X: rows in a few groups, each row roughly a mix of its group's directions:
X (98 x 10):
[[ -3 -13  12  18  -6  13   6  15  -1  15]
 [  7  16   3  -8  22  -2 -14  14   0  -8]
 [ -7 -14 -28 -10   4   0  -4 -12  -2  -1]
 [ -1  20   2   8  -4  -2  16  -3 -15  19]
 [ -9  22  -5   7  11  -2  -8 -21  -3   7]
 [  4   7   1 -26  -7  13 -16   4   7  -7]
 [  1  14  11 -21  21  -2  -2   8   8   4]
 [ 11   1  31  -6  -8   2  -8   8   5  -5]
 [  1  12 -17  12  18  -8   8  -3   0  18]
 [ -7   9  20   2  18  11  16   8  -4   4]
 [  1  13  11  21  12   6 -12  15   2   8]
 [ -6  -4  -9   4  -4  12  -4 -11 -29   5]
 [  8   7   6 -12 -16  -5 -10  -3   4 -26]
 [  5   1   9 -10 -17  -9  26  -5  -2 -10]
 [ 11  -7   3  16  14 -12  10 -16  14  -2]
 [  2  -3  12  18   7  12  10 -17 -10  14]
 [  3 -15  -1 -10 -18  -5  -1 -16  19   3]
 [  3 -13  -5 -10  -1   3  13  28   4  -6]
 [  0  -8  22  -5  15  14 -13   7  -3 -11]
 [ 12 -21   4  11   7  -3  16 -12  12  -2]
 [-10  19  -3  15  12 -13  16   7  -2   3]
 [  3 -19 -23   8  -9   5  -1   3   1  15]
 [-20 -11  -1   6  25   6  -8   1   4  -6]
 [-14  -1   4  -8 -14 -10  18   0 -21   4]
 [  6  -3  18  16  -4   5 -21  -6  12  -8]
 [-10   4 -16 -18  -9   3 -17   5  10 -10]
 [ -3  -7 -25  20   5   9  -1  -4   9   4]
 [ -1   3 -10  -2 -23   1 -20   0 -16   5]
 [ 14  -7  10  -3 -21   8 -11 -10  10  12]
 [ -2   0 -18  -6  27 -13   1  -4  -2  10]
 [  0  11  10  -4  19 -15  21   4  -4   1]
 [ 19  -9  -1  25  -5  -7   1   1 -10  10]
 [  1 -25  15  -8  -4  -7  -3  10   4 -15]
 [-10 -19  -4  -5   0   1  22 -17   4  -7]
 [ 12  -6  12 -10  -7 -23   8  14  -2  -9]
 [ 11  15 -17  14  -2  11  -6   3 -11  14]
 [  3   9  16 -23  -5 -20   5  -1   1  -5]
 [ -9  11  -3 -10   6   8  11  24 -13   6]
 [ -4  12   5   2  -8  10 -11  23 -17   6]
 [  7 -10   3  -2   9 -11  29  -5  -6   6]
 [  2  -1  -8  23   0  13  -8 -18  -5  13]
 [  1  12   7   1  21   8   1  15  -6  20]
 [ 10   0  -3  21  -9  -6  14   4 -11  18]
 [  2 -10  20 -11   0  -3   1  10  17 -17]
 [  9   5   6   5  -1 -16 -17  12  16 -15]
 [ 13   5   4  -4 -20 -19  13 -11  -6  -5]
 [ -6   2  19  -9  -7 -16   8  15  -7 -14]
 [-13   2   1   9  -8 -18   6  -9  14  19]
 [ -4  -4   8  10  -3  19 -19 -13  13  -5]
 [ 10  -6 -14  10   2  -1  -5   7  22 -19]
 [ -6  -3  21 -22   9 -12   3  -4   4  -9]
 [-11  14   1 -17 -14   2 -12   9 -17   2]
 [ 10  -3   9 -12  -8  10 -27   3  -7   7]
 [-20 -16  -6  13  12  11  -2  -7 -12   2]
 [ -7   4   8  15  18  24   6  -1   2   8]
 [-12   4  -9  13  25   7 -13   4   3  -7]
 [ -5   0 -13   3   4  20 -22   9   8  -8]
 [  8 -20 -13  -6 -18  -7   6 -13  -7   4]
 [  4  10  10  -4   4  14  -1  20  15  17]
 [  2  19  14 -11   2  13  -8  12  17  -2]
 [ -4   8 -15   2  -1  -2 -21   1  -8  22]
 [ 23  -4   7   2 -20  14  -5   3   5  -7]
 [  4   3  12   3 -25  -1  -1  -7  -4 -21]
 [ -4 -12  15 -13 -15   8   8  -1 -21  -2]
 [  8 -14   6  -9   2 -17  23 -11   1  -2]
 [ -1   8  17  -8   7  -5 -10   1   1 -27]
 [  0   7  -2  19   7  15   5  11 -16  16]
 [ 12  -6 -24   1  15 -13  -7  10  -1   6]
 [  9   8  -4   5 -30   4  -5  -4   5 -13]
 [ 11  11   6 -25   4   7  -7  14   3  10]
 [ 14   5  -2  -5  -7   5  28 -11  -3 -10]
 [-16 -12  20   8   3  12   1   8 -15   2]
 [  1  16 -11  13  18  -2 -11  -1  10  14]
 [-13  14   5 -17   0   6  -9  21   3  -9]
 [ 23  10   9 -10   2  -3  -4  -1  19 -12]
 [ -2   6  -8 -19   4 -20   1   8  13 -14]
 [ -4   1  17 -24  11 -14   3  -7   6  -8]
 [  7 -16 -26  -5 -17  -3  -4   4   1  -1]
 [ -1 -25  18  -8  -3  -4  -3  10   0 -14]
 [  4  13  -5 -20  -1  -3  -7  -2  24  -9]
 [ -2 -16 -13  -7  -9  -2 -23  11   1 -10]
 [  4  -4  -1   4  20  18  10   4  -6 -20]
 [ 11  -9   3  -1  -8   0   6  11  10 -28]
 [ 11   4  -4  -2   2 -20  15  -7 -18  13]
 [  6  -8 -15  -7  20 -13   4   6   1  19]
 [ 10  -3   2  -6  -4  23 -11 -11 -14  15]
 [  9  -9 -18   3 -15 -12 -14 -16   4  -1]
 [  0  22  14  -3  17   1  -7  10  10 -10]
 [  0   5  27  16   5  12 -12  -2   5  -2]
 [ -1 -10  -6   1 -30   3   7 -15   4  -1]
 [-12  -3   8  -3  23  -1  -6   7  19 -12]
 [-14 -19 -11  -3 -10   5   4 -17  -6  13]
 [  0   5  -4 -21 -11  -2   4 -11 -22  11]
 [-13  -3  12  -6  19  17  -9  13   7   3]
 [-15  -1   8  19  16  -9  15 -10  -4   1]
 [ -7   8  15   9  25  -8  -2   8   4 -13]
 [  4   1  -3  18   0  14 -23   8   3  13]
 [ -7  11  -6 -13 -18   1 -19   9 -13   0]]

one row of each group, then the others: which group is each in?
[-11 -25   6  15   1  14   0  -2  11  -2]	J
[  5   8 -11 -18  13   0  -1   7  17  17]	B
[ -2  -3  -6  15   8  13 -10 -20  18  -1]	Z

[ 19  -2 -16   2 -14  -1   2  -8  21  -6]	J
[  3  -3   4  22  -6  17  -7  -8 -14  14]	Z
[  6 -12 -19   3 -11   5 -14  -2 -20  -6]	B
[-12   8   9   1  -6  17 -12 -20 -11   8]	Z
[ 15  19   6   4  -5  -7  17  11  -1 -14]	J
[  3  -5  -7  -8 -15  -5 -21  12  13 -14]	Z
[  0  17   0  -1 -10  -2  12  -3 -23  17]	J
[  1  16   8   8  25 -11   8   8   9  -3]	Z
[  1   2  24  -4   2  11  -5 -12  -3  21]	J
